In the rows, 128 means zero.
Where one turn sends some rows of the set: a few examples, then the rows asked:
Z756: [136 107 172 116  95 125 151 150  77 152 163 133 117 129 140  89 106 123
 150]
Z727: [139 137 160 124  94 116 124 130 106 158 158 115 136  91 163  91 101 152
 154]
Z778: [126 127 148 147 124 110 135 111  96 139 157 135 114 124 127 147 135 126
 163]
Z321: [133 127 143 152 104 108 115 104 103 157 167 116 117 112 145 119 110 147
 162]
Z786: [125 129 150 154  92 128 120 103 101 157 165 117 124 105 152 115  99 140
 167]
Z688: [133 143 183 103 110 108 165 154 101 143 138 127 128  92 139 108 117 128
 153]
Z192: [140 140 184 101 113 127 159 152  98 150 133 135 134 107 146 109 113 152
 142]
Z84: [143 142 164 127  97 130 144 134 101 161 151 116 137  98 158 105  82 161
 152]
Z398: [125 137 170 115 129 120 157 141  94 130 140 142 130 110 134 136 143 116
 156]
Z932: [136 143 168 123 116 109 151 141 101 132 150 136 122 114 117 139 141 108
 152]
Z824: [132 155 165 116 125 123 163 141 106 140 143 135 123 132 121 136 133 117
 151]
Z214: [135 144 178 101 111 123 148 151 100 142 142 130 142  90 156 103 121 130
 149]
Z278: [134 100 183 123  96 122 125 135  80 156 160 122 125 134 144 105  88 127
 157]
Z203: [140 152 180 104 119 130 163 157 104 151 139 130 131 104 139 111 106 139
 150]
Z2: [134 137 144 143 115 121 138 109 110 131 161 138 115 144 128 140 130 132
 154]
Z291: [138 137 141 154  90 124 131 105 100 155 162 114 132 122 148 128  95 150
 155]
Z609: [131 144 142 148 107 119 142 108 104 143 157 126 123 142 126 145 126 123
 155]
Z28: [138 131 144 142  94 123 123  95 110 149 165 123 128 130 154 125 102 153
 158]
Z987: [141 134 167 116  91 127 136 121 102 160 147 123 140 106 164 104  91 165
 151]
Z406: [135 102 168 122  95 119 120 127  93 131 157 116 114 135 147 132  87 119
 162]
Z146: [127 135 171 121  95 120 145 131  99 160 148 116 129  85 162  94  92 148
 163]
Z812: [139 114 152 112  94 125 159 150  87 125 162 135 102 129 140 104 117 115
 151]
Z949: [138 111 150 116  95 122 141 136  97 113 158 124 101 132 145 130 105 111
 159]
Z53: [133 133 148 154 105 123 124 110 102 140 166 131 119 121 124 144 129 115
 160]
Z592: [137 143 169 116 127 123 160 143 104 131 141 146 119 131 122 129 138 131
 143]

Z291 goes to Z609
Z146 goes to Z786
Z398 goes to Z214
Where do these go?
Z812 goes to Z756
Z2 goes to Z592

Where one turn sends some rows of the set: a few examples, then the rows asked:
Z714: [153 144 130 136 119 136 140 124 147 157 132 126 150 103 106 122 148 113]
Z388: [125 167 115 109 117 133 149 118 138 143 135 124 128 134 116 147 158  99]
Z38: [118 162 105 107 125 131 149 127 132 129 138 131 134 128 115 148 162 104]
Z966: [113 116 127  97  98 122 112 124 136 117 134 134 148 149 144 145 133 112]
Z136: [113 125 135 100  93 126 111 131 126 115 134 141 141 152 139 149 139 127]
Z57: [145 134 128  94 136 131 128 115 131 120 101 143 136 123 130 138 127 113]
Z367: [127 147 102 113 100 150 120 127 138 115 128 123 138 113 117 122 122 124]
Z177: [144 112 161 126 101 125 124 150 145 137 126 138 133 117 139 137 120 137]
Z815: [136 114 139 117 107 112 115 157 142 130 117 142 132 114 136 139 127 147]
Z29: [113 144 139 139  97 131 150 156 147 148 156 130 137 127 109 141 146 133]
Z733: [125 154 117 118 128 132 158 123 136 143 150 119 131 132 115 157 146  99]
Z151: [146 135 112  97 136 126 138 113 140 125 111 144 133 114 138 150 127 120]
Z632: [153 145 130 141 116 135 133 125 136 160 135 128 149 111  97 127 149 131]
Z217: [138 106 152 124 106 126 119 154 137 123 128 146 144 113 135 134 123 142]
Z626: [133 153  98 112 106 142 118 135 137 120 136 120 150 127 112 125 124 120]
Z440: [140 123 163 123 113 112 133 128 134 155 139 144 152 141 128 148 165 115]
Z836: [115 131 145 137 102 118 135 166 136 148 154 119 130 131 114 146 146 123]
Z803: [149 130 125  95 131 123 122 121 127 117 107 139 130 119 145 144 135 108]
Z216: [119 139 138 139  87 127 139 157 143 145 163 125 137 124 122 142 156 127]
Z879: [133 110 160 123 108 114 128 114 137 159 134 143 146 134 130 148 159 123]

Z38 goes to Z803
Z714 goes to Z367
Where do these go?
Z216 goes to Z388
Z966 goes to Z879
Z733 goes to Z151

